Each named turn below is shown by a few rows before and after it. Which turns, in which order, take the first row of each later pair to the second? The first pair is answered.
q122:
[ -4.1   0.0   2.7  26.5   3.1   5.5  14.0  14.6 -10.0   3.3  27.2  -5.9
 -17.8 -30.1 -20.9] -> [ -4.8  -9.2  -0.1  38.0  -6.4   3.5  -4.6   7.1  -4.8   6.9  19.1   2.0
 -13.8 -33.8 -14.0]
[-17.2  -4.8  -8.3  11.0   2.6   3.2  11.5   8.3 -13.1   8.4  11.3   5.9
 -15.6  -7.2 -13.1] -> [-12.9  -7.5 -11.3  17.9  -0.5  -0.4   3.9   4.9  -6.8  12.2  14.2   7.7
 -18.0  -8.2 -12.8]
[ 20.5   5.5   4.7  35.5 -13.5  -2.6 -30.4   2.2  29.7   8.8   4.6   2.2
 -13.8 -12.8   7.7] -> [  2.1  -8.3  -5.6  23.3 -20.5  11.2 -35.5  -8.5   5.4 -11.0 -18.2  26.6
  13.6  -4.3  14.9]
[-30.0 -16.1   3.1  -2.2  -1.2  13.7 -33.8  -6.2 -19.3 -24.1 -17.9  32.9
   7.0   7.1  -6.4] -> [-33.2   3.6   5.6 -24.4  17.5  15.0   7.3  10.3 -23.9 -28.0  -3.7  14.2
   0.1  21.1 -25.0]
q327:
[-22.8   5.5  -9.9 -12.5  13.2  11.5  33.4  13.2 -22.2 -16.4  15.6   1.2
  10.0   7.7 -28.7] -> [-28.5 -12.0 -16.8   6.8   5.1  12.9   8.9   4.1 -30.7 -17.2   8.2  21.6
  17.1  -2.5 -24.2]
[  5.9  18.3   6.4 -22.9   2.0  -7.0  25.2   2.7   3.6 -10.4  -3.6  -6.5
   3.9  15.0  -9.0] -> [ -4.3   0.6  -2.9 -19.9  -2.1  -0.5  18.6  -4.3 -13.2 -16.8 -13.9  13.5
  15.9  16.7  -4.3]
[ 11.0  47.9  25.9 -35.5  11.4   1.4   7.5  21.6  15.4   5.5 -18.1 -21.9
   1.6  -4.6  14.8] -> [ -7.6  37.6  17.6 -45.9  13.1   9.5  12.6  13.7  -4.7 -15.4 -28.1  -6.2
  22.4   3.7  13.5]
[ -3.6  -6.4  -6.7  15.0   0.2   6.8  -4.5   4.8  -7.6  -4.3  -1.4  12.7
  -3.5 -11.3   6.1] -> [  2.3  -4.4  -3.8  16.1   0.1   3.3  -7.2   1.4   3.1   4.1   2.8   5.4
 -11.4 -14.6   7.2]
q480:
[ -3.5   1.7  -1.3  12.6   0.1  -2.7  -3.7   0.5   1.2  12.5  14.1   5.7
 -27.9  -8.9   8.5] -> [  3.9  16.4   3.1  -4.6   4.6  -6.9  16.3   6.9   4.1   7.1   8.6  -8.4
 -20.7   6.9  12.1]
[ -3.9  10.9 -10.5 -16.1  15.9   1.2  25.4 -12.8  -6.4 -16.3   5.4   5.2
  16.2  20.5  -9.3] -> [-12.7  -9.9 -18.4   2.9   8.3   6.6   4.8 -20.2 -13.8 -12.5   3.4  25.2
  16.3   5.2  -7.8]
[ -3.1  20.0  21.0  29.9  -2.8  -6.3  -3.0 -16.4   3.6  10.9   7.9 -34.9
   2.3  -9.4 -20.0] -> [ -4.1  22.0  26.0   5.3  -2.8  -5.0  10.1 -13.9  -0.9  -3.9  -5.0 -35.1
  22.4  12.6 -17.3]
q973:
[ 43.3 -18.5   5.7 -20.9 -27.5   4.5 -48.2 -19.0  30.3  -1.5 -34.7  19.4
  18.6   6.7  27.7] -> [ 38.3  22.8  -6.6  -7.1  13.6   0.2  15.1  15.8  25.1  19.6  28.2 -15.9
 -55.9 -18.8 -39.3]
[ -4.4  14.4  -5.4  -6.0  -7.9  -1.8   5.8  -5.7  16.3   4.0   9.4 -11.5
  -3.1   0.6   2.8] -> [-13.9   7.6  -7.7  -9.7  -5.4   4.3  10.6  -5.2   4.7  -8.1   3.0  -5.8
   3.6   5.4   0.2]
[  1.5   9.3  -1.0 -14.7   0.2   0.9  13.0   1.6   4.0   4.0   5.5  -8.7
  -8.1   1.1  -3.4] -> [ -3.5   4.3  -1.5 -20.5  -2.0   5.3   8.9  -5.9  -6.0  -3.8  -8.1   0.7
   7.9   8.1   5.8]
[-5.9  6.0 -8.4  0.9  7.0 -1.6  9.8 -0.3 -0.5 -3.8  3.8 -1.7 -6.8  6.2
 -4.8] -> [ -4.6  -4.7  -3.5  -4.2  -0.1  -3.9  -2.3  -7.4   1.6  -5.5 -10.3   2.2
   7.3   7.9   5.0]
Then:
(2 to 3 turns a pair)
[  2.0  -3.2  -7.3  43.8   1.3  -6.5 -19.1  -0.9   7.9  17.7  17.5   5.0
 -26.4 -33.8  -3.0] -> [  6.2  29.1   8.0 -24.3  14.9  -6.7  37.6  13.6   9.2  -8.8   5.8 -29.7
   3.1  19.5  -0.9] : q327, q480
[-29.1  -2.7   0.2 -19.5  -0.9   6.7  23.7  10.5 -17.8 -34.7   2.5 -19.4
  -6.7  16.5 -10.8] -> [  3.7  -0.9   9.6  17.8 -14.4  -9.9 -13.1   5.2  22.1   2.9  12.8 -31.3
 -32.1 -14.1  -0.1] : q122, q122
[ 16.6  14.7   7.8   2.9   5.5 -15.0   8.0  11.8  22.8  21.6  13.8 -28.1
 -26.6  -8.4 -12.3] -> [-30.1 -18.9 -14.6   9.6  10.4  12.6   4.3   0.0 -30.1  -8.9   2.5  21.2
  -3.4  -8.8 -17.6] : q973, q480
[-17.3 -30.7  -0.1  14.3 -14.6   0.2 -50.3 -44.0   8.1  -2.1   0.4  14.3
  10.0  -2.4  18.0] -> [-43.1 -30.0 -12.9   8.0   0.5  13.9 -23.8 -38.7 -23.4 -21.0   7.8  23.5
   3.8  -0.4  -7.0] : q973, q122, q122
[-20.4  -5.8 -17.8  32.1   0.1  -8.9 -11.9  -0.9  -4.4  11.3  13.4  26.3
 -17.0 -22.7  -9.1] -> [-17.1  20.5  -3.5 -21.1  10.5  -8.8  37.0  10.2  -7.5 -10.2   5.2  -0.3
   1.9  18.9 -10.0] : q327, q480, q327
[  5.4  -8.8   6.3  14.4 -14.6  -0.9 -30.9  -7.8  13.5  13.2 -13.4   6.5
   2.4  -6.5  13.2] -> [ -2.8  -0.3  -3.3  27.8  -2.7   3.1 -18.5  -0.7   4.2  16.5   8.0   9.8
 -18.9 -22.8  -7.7] : q973, q122
[ 23.3  14.7 -11.5 -13.6  -0.8  -2.4  34.6  10.8  24.3  13.4  -2.6 -23.4
 -11.3  10.9  -5.8] -> [ 26.2 -20.7 -11.9   8.0 -22.6  -2.1 -14.8 -11.1  23.7  12.7 -23.7   4.7
  13.0   2.0  17.2] : q122, q122
[ -5.9   7.2 -15.2   7.6  12.5 -17.5  -0.7   0.4   2.6   5.9  31.2 -15.6
 -12.9 -33.7  -5.1] -> [-12.0   2.8 -11.0 -32.7   9.1  -6.0   8.2  -6.9  -6.5 -21.4   2.1  -5.9
  33.7   3.6  19.1] : q480, q973
[  1.5   6.1  -2.8   6.7  19.0   3.3  25.6   9.4   3.1   3.9  14.3 -12.1
 -28.1 -11.0 -28.5] -> [ -0.7 -22.6   2.7  -9.8   0.5  11.1  -4.9 -13.2  -3.9 -20.4 -28.2  11.0
  30.1  12.5  13.4] : q327, q973
[ 50.7   1.9  28.1   5.0 -16.0 -17.2 -24.6  -5.3  46.6  21.7 -12.6 -14.8
  -0.4  -2.8  39.4] -> [ 10.7  32.7   9.7 -23.7  25.1  -4.8  63.0  23.9   1.8  -6.6  19.8 -26.0
 -26.1  12.5 -23.2] : q122, q973, q327
[ -5.6   8.5   4.8  -8.4  27.3  12.2  40.2  19.3   2.7   7.3  12.5 -24.0
 -31.0   0.9 -33.4] -> [-23.7 -41.4  -1.7  12.4  -6.7  22.0 -23.5 -11.9 -14.8  -5.7 -31.0  29.6
  15.0  -4.3   7.7] : q122, q122, q122
[ -9.2   1.6   7.4 -25.4   5.3   2.6  17.7   6.2 -14.2 -16.5 -10.8  -5.2
  26.0  18.8   4.2] -> [ 20.2  -0.6  14.9  13.2  -9.1 -14.4 -15.7   5.2  23.1  19.6   2.1 -19.7
  -2.8 -12.2   7.4] : q327, q973
[-32.2 -38.5 -24.4  11.2  12.9  22.9 -16.3  -9.9 -46.7  -1.9  -4.1  54.2
  17.6 -25.3  -6.0] -> [-15.4 -35.0  -8.5 -22.7  -0.8  26.8 -17.5 -15.6 -33.3 -12.5 -32.0  41.9
  54.6   3.5  24.9] : q122, q122, q973
[ -3.0 -28.7 -11.1  40.6 -13.2  -6.1 -38.6  -8.9 -10.7   4.1 -17.5  30.3
   2.1 -27.1  10.4] -> [ 37.3   2.3  13.1  13.8 -18.8 -22.8 -30.0   2.0  36.1  19.2 -21.4  -9.4
   6.6  -5.4  30.9] : q327, q480, q122
[-21.2  -9.2  -8.3  -1.9   8.4  10.8  20.3   4.2 -28.9 -18.7   6.7  14.4
  -2.3  -3.4 -16.3] -> [-14.4  -2.5   1.6 -22.3   8.1  11.5  30.2   6.8 -21.7 -24.4  -6.5   2.8
  13.6  11.7  -6.1] : q122, q973, q122
[  7.0   1.7   7.5  -5.4   0.3  -4.4   9.2  -1.5   2.8  -8.6  -4.0 -20.1
   7.2  25.9  17.9] -> [  4.2   0.6   4.1  20.6   7.1  -8.3   2.1   1.4   5.0   4.7  17.6 -18.2
 -24.0  -2.3   2.5] : q480, q327, q973
[ 29.8  12.9  29.9 -27.8  21.2 -15.8  17.2  -0.5  17.4   8.5   9.7 -24.5
   2.2  19.1  17.6] -> [  3.8  17.2  13.2 -22.3  40.7 -10.5  41.0   8.0 -11.8  -0.8  28.6  -9.9
 -15.8   9.3 -11.6] : q122, q973
[-15.8  10.7  -7.6 -19.8 -10.3   7.0  16.8 -22.4 -20.2 -36.3 -16.6  -7.5
  30.5  43.5  15.2] -> [ -8.0   9.5  -3.5 -16.9 -17.0   7.3   5.8 -22.0 -13.7 -30.4 -19.3  -6.1
  36.1  41.9  23.6] : q973, q973, q973
